In the rows, zero is written as 128.
One hidden turn or mirror swaps the rows below in pairs. Which row is each named row swapped with?
The rows were stretched afterwards, more along some directions than others.
Lalol: [136 132 149 147 154  92 123 137 123 150  85  96  88 146 139 140 127 131
 157 119  82]
Digin: [143 101 154 133 128 136 124 131 123 105  97 133 147 161 140 165 112 156
 135 127 106]
fod: [ 93 113 140 165 117  90 123 134 120  95  95 162 131 136 119 137 185 125
 131  84 143]
dutu: [161 166 158 117 148 117 115 132 143 129 124 108  91 134 166 138  87 136
 131 131  92]
dira: [146 166 123 175 155  95 108  94 126 109 107 137 122 115 141 120 169 143
 131 102 119]
Kapag: [ 99 137 156 136 144 110 132 130 130 107 116 159 106 130 119  97 136 121
 148 128 133]
Pupel: [110 136 169 161 145  89  87 108 112 115 123 159 110 109 131 124 146 133
 108 143 121]
rotan: [112 140  78 155 155 138 164 126 118  98 116 128 148 152 124  94 159 116
 109  82 147]
Zitav: [142 146 186 156 126 102  87 121 118 126 114 141 114 114 146 156 146 146
 138 143 112]
bigiz: [ 86  99 118 141 110 124 141 137 106 147  97 130 136 128 113 157 169 146
 134 120 118]
suzov: [119 158 156 146 126  83 120 109 124 121  96 140 133 130 124  87 154 127
 143 105 115]
Vuveg: [129 134 106 137 128 135 114 107 113 109 127 127 127 148 126 109 150 119
 149 126 137]
vutav: [130 131  95 122 170 126 130 136 122  96 123 118 105 138 154 150  53 137
  78 124  88]
gofu: [120 145  96 138 142 150 148 141 136 131 138 143 121 121 127 106 143 123
 132  92 102]
bufof: [118 152 161 140 141  88 101  96 130 138 136 150 121 106 128  78 172 118
 127 140 133]
Fipa: [111 155 128 109 180  99 129 134 126 105 132 160  78 105 134 150  81 121
  91 127 107]
Ruk: [143  84 145 147 123 157 119 126 125 106 117 133 149 141 139 164 130 137
 129 130 121]
peta: [124 121  87 126 127 143 144 114 123  99 115 114 120 130 122 130 100 127
 117  80 134]
vebel: [117 123  89 108 142 139 143 125 123  77 117 127 140 123 146  81  88 124
 102 104 118]
nuza: [ 84 103 176 132 113 107 113 104  93 106 119 181 125 121 115 158 143 132
 111 138 152]
tanof: [109 138 134 158 119 124 125 111 100 103 113 147 150 145 113  89 190  91
 143  89 155]
Zisun: [131 160 121 150 164  91 117 153 124 126 112 112  71 138 131 185 129 128
 128 106  88]
pel: [133 116 107 118 147 150 139 112 103  82 130 138 128 122 141 144  90 143
  77 135 129]
nune: [115 173  95 164 145  98 111 152 135 157 123 130 118 109 138 113 179 122
 126  83  99]
Zul: [136 172 115 156 168 115 137 118 126  91 106 123 132 160 153 114 122 118
  88  76 128]
momik: [105 125 135 148 141 112 125 149 102  99 102 135  84 137 134 194 123 126
 123 108 126]
noru: [132 160 129 150 160 112 127 104 104 105 124 150 115 112 122 146 145 117
 123 109 111]
Kug: [150 163 149 111 165  92 116 115 122 105 109 101 104 131 158 127  73 130
 108 120  91]
tiros: [141 163 115 136 121  95 109 103 130 138 116  99 123 141 142  93 158 118
 118  82 110]
toz: [103 132 128 151 122  88 114 137 121 156 102 112 129 125 133 123 150 138
 109  84  83]
Mep: [113 134 123 112 167 134 160 124 130  91 116 146 105 123 126 145  83 146
 122 112 134]
Pom: [102 103 112 165 135 141 130 104  98  97 110 149 131 144 104 111 157 108
 136 122 142]
zadu: [ 99 123 122 136 122  99 125 152 131 127 111 144 111 123 108 146 145 145
 128 100 101]
milez: [104 118 146 130 160 120 127 153 139 115 125 136 105 124 138 118 109 126
 129 133 111]
ledib: [139 129 141 104 154 108 148 141 129 116  86  92 107 160 151 152  68 135
 115  97  75]
Zuf: [121 133 100 122 149 137 134 151 119  98 112 119 105 148 154 151 104 108
  92  92  97]
dazi: [138 154 133 162 157  95 117 158 152 138 118 131  89 127 134 160 132 146
 116  78  87]
Zib: [142 109 156 128 130 151 121 139 114 100 113 138 123 146 151 139 104 124
 120 124 103]
ganef: [ 99 114 109 124 113 127 131 129 122 155 141 132 142 125 129 108 166 110
 126 131 114]
Zamir: [129 134 134 133 137 118 114 109 124 134 137 131  98 129 140 174 151 133
 107 143 130]
Sal: [142 125 187 118 119  90  97  95 130 137 124 137 111 119 131 148 131 144
 122 138 130]
Kadav: [118 103 135 141 105 164 132 146 121 126 122 121 120 153 129 151 142 130
 109 112 125]
Nopam: [139 169 104 135 151  86 114 125 124 144 143 114  91 106 135 156 109 137
 106  93  98]
Roto: [130 145 131 105 183  89 128 128 141 112 130 107  70 135 155 135  76 109
  98 116  87]
dubi: [108 143 115 140 177  76 130 133 110  96 104 135  72 106 105 146 112 117
 134 102  98]
Zavu: [121 122 133 158 137 118 115 146 126 133 114 120 114 142 154 137 168 115
 153 115 110]
gogu: [113 137  74 146 152 111 137 132 141 103 120 121 148 142 136  87 134 119
 106  83 114]
gafev: [129 135 170 120 152 122 115 141 124 152 123 123  94 117 151 147  93 144
 119 157  89]
Ruri: [134 143 107 136 201  66 153 146 146 106 102 123  81 139 139 125  76 127
 117  87  58]
boz: [123 129 135 133 132 125 115 127 109 157 136 128 111 134 147 164 130 125
  99 149  94]
Nor: [104 100 141 160 123 114 134 116  91  88  86 130 137 145 105 135 175 106
 132 110 132]
faz: [ 86 136  93 150 112 121 135 137 109 111 103 137 155 143 119 112 185 103
 107  56 135]
Fem: [132 163 125 126 146 104 129 130 152 129 116 114 124 145 151  64 115 131
 113  89  98]
Pivos: [158 132 122 177 173  92 141 112 133  79  63 109 124 164 143 144 121 126
 122  65  92]

Swapped with Zul: vebel
Swapped with rotan: pel
Swapped with Vuveg: Digin
Swapped with Nor: Kadav
Swapped with Fem: Kug

